128 stands for zero in the data rows.
Some points, each followed by its number:
[128 121 130 134 125 125 117 121 121 133 118 122 144 133  99 110 115 115 125 141 125 128 117 129 119 134 128 135 132 146 113 128 140 124 130 129 117 131 109 118 137 120] 0
[131 143 136 128 134 138 115 120 131 140 131  99 138 149 134 102 124 139 126 141 146 132 143  99 106 136 152 134 123 144 121 118 107 103 131 143 133 135 140 133 146 149] 1
[105 121 132 131 132 127 137 121 111 121 114 127 129 116 127 117 108 122 117 127 110 156 125 150 142 104 139 115 104 117 112  95 126 166 114 129 137 152 123 121 130 134] 2
[161  77  61 139 116  87 112 231 209 118 117 221  67  99  50 194 149  56 188  12 102   0   0 152  69 199 121 143 243  89 155 255 194 171 254 128 128   0 182 169  66 123] 3
[118 136 126 149 129 141 149 130 130 152 108 130 120  87 129 118 129 132 128 128 100 184 128 170 155  94 154 103  97 105 109  89 149 174 129 132 154 150 111 131 133 132] 4
[128 114 123 162 105 116 138 183 182 150 122 160 119 131 105 150 143  84 149  98 110  75  73 106  96 166 145 139 175 109 142 198 140 119 178 134 126  43 124 148 100 136] 5
[161 123 106 122  89 130 148 152 167 111 139 140 124 130 158 156 220 132 142  92 119  89 139 105 115 129 118 168 180 157 167 176 119 145 184 115 106  61 172 183  45 105] 6
[121 159 127 113 111 116 217 137 207 106 157 139 139 170 212 109 255 158 175 118  80  76 172  34 123 180 143 174 176 223 220 133  56  78 228 153 110  81 130 185  58 170] 7
[105 119 144 148 135 138 128 117 104 128 102 117 116 122 102 112  81 135 131 143 136 179 143 146 151 123 136  82  95 118  98  96 119 110  85 139 155 190  92 101 179 144] 8
[146 130 118 135 114 131 101 137 139 164 121 130 155 134 110 139 166 110 117 141 141  96 120 139 104 138 125 155 153 105 117 153 158 125 162 114  96 105 135 127 120 118] 9
[102  94  96 120 130 123  76 138  80 165 122 145 116  64  69 177  86  39  93 112  98 122  13 240 105  84 165 159 100  30  55 148 237 224 136 127 115  75 171  90 143  56] 10
[171 114 115 114 108 102 109 145 131  88 131 145 110 140 112 151 117 146 131  89 160  71 106 100 108 151  97 121 161 148 159 190 110 115 125  97 139 106 142 132 114 109] 11
[150 138 111 133 112 127 116 130 142 138 136 102 153 133 145 125 177 121 115 131 159 120 156 118 112 121 128 151 140 138 137 142 127 120 152 110 117 104 139 150  96 129] 12
[132 154 120 136 104 120 148 173 197 148 130 127 143 148 153 122 186 123 144 130 119  95 120  86 103 166 139 131 163 151 162 172  94  88 176 133 132 104 113 152 114 174] 13
Which three points above are nearest to each new point by angle, seen from the average point of the numbered points? Their numbers follow each, nearest first.
[127 130 117 119 138 147  90 118 130 165 129 123 156 113 122 136 100  91 122 137 135 112  92 162 102 138 141 141 120  72  96 149 181 129 173 118 110  92 145 110 149 132] 10 9 0
[122 122 120 134 129 106 131 149 149 135 118 146 131 122 133 149 144 102 123 117  93 111  99 125 114 134 154 132 155 113 146 154 125 167 132 144 154  91 129 124  96 124] 10 5 2
[ 99 184 162 113 175 126 192  77  79 105 143 100 127 153 223  85 156 174 103 176 103 250 255 114 183  96 143 104  53 181 127   0  45 124  59 159 128 243 104 114 146 115] 2 1 8
[121 162 124 137  86 104 234 164 230  93 141 155 132 185 222 143 255 157 184 110  81  83 175  44 125 192 146 163 198 210 220 145  31  85 209 171 127  73 113 196  37 181] 7 13 6
[135 144 144  96 168 164  39  69  22 133 140  60 170 130  69 110  30 139  73 198 191 176 173 163 114  86 110 140  56  91  48  70 186 138  56 100  70 201 129  69 196  66] 0 8 2
[151 111 120 119 124 105 126 128 119  86 137 162 110 133 129 126 120 150 140 100 113  98  98 115 126 134 103 137 146 145 157 156 123 118 105 104 141 107 129 143 110 105] 11 0 8
[123 135 143 126 117 126 168 153 157 110 127 142 133 154 143  96 158 167 161 141 128 113 167  83 133 156 114 134 144 164 155 120  91 104 146 158 118 134 111 139 111 154] 7 13 1
[118 116 102 132 124 105 134 146 141 143 105 146 126 115 127 161 125  77  94 102 131 124  79 148 115 138 159 106 130 110 125 178 127 129 105 122 159  95 133 114 119 125] 10 8 2
[ 72 138 150 123 159  99 231 135 180 100 149 167 114 169 214  77 166 153 159 110  25 141 135  38 141 182 163 125 136 203 195  92  17  60 151 165 165 124  83 138 103 200] 7 13 1
[136 122 128 135 112 123 111 128 122 110 114 129 137 116 114 129 120 130 124 125 135 129 127 163 145 106 114 121 119 110 118 150 140 158 121 113 124 131 134 129 118 116] 2 8 4
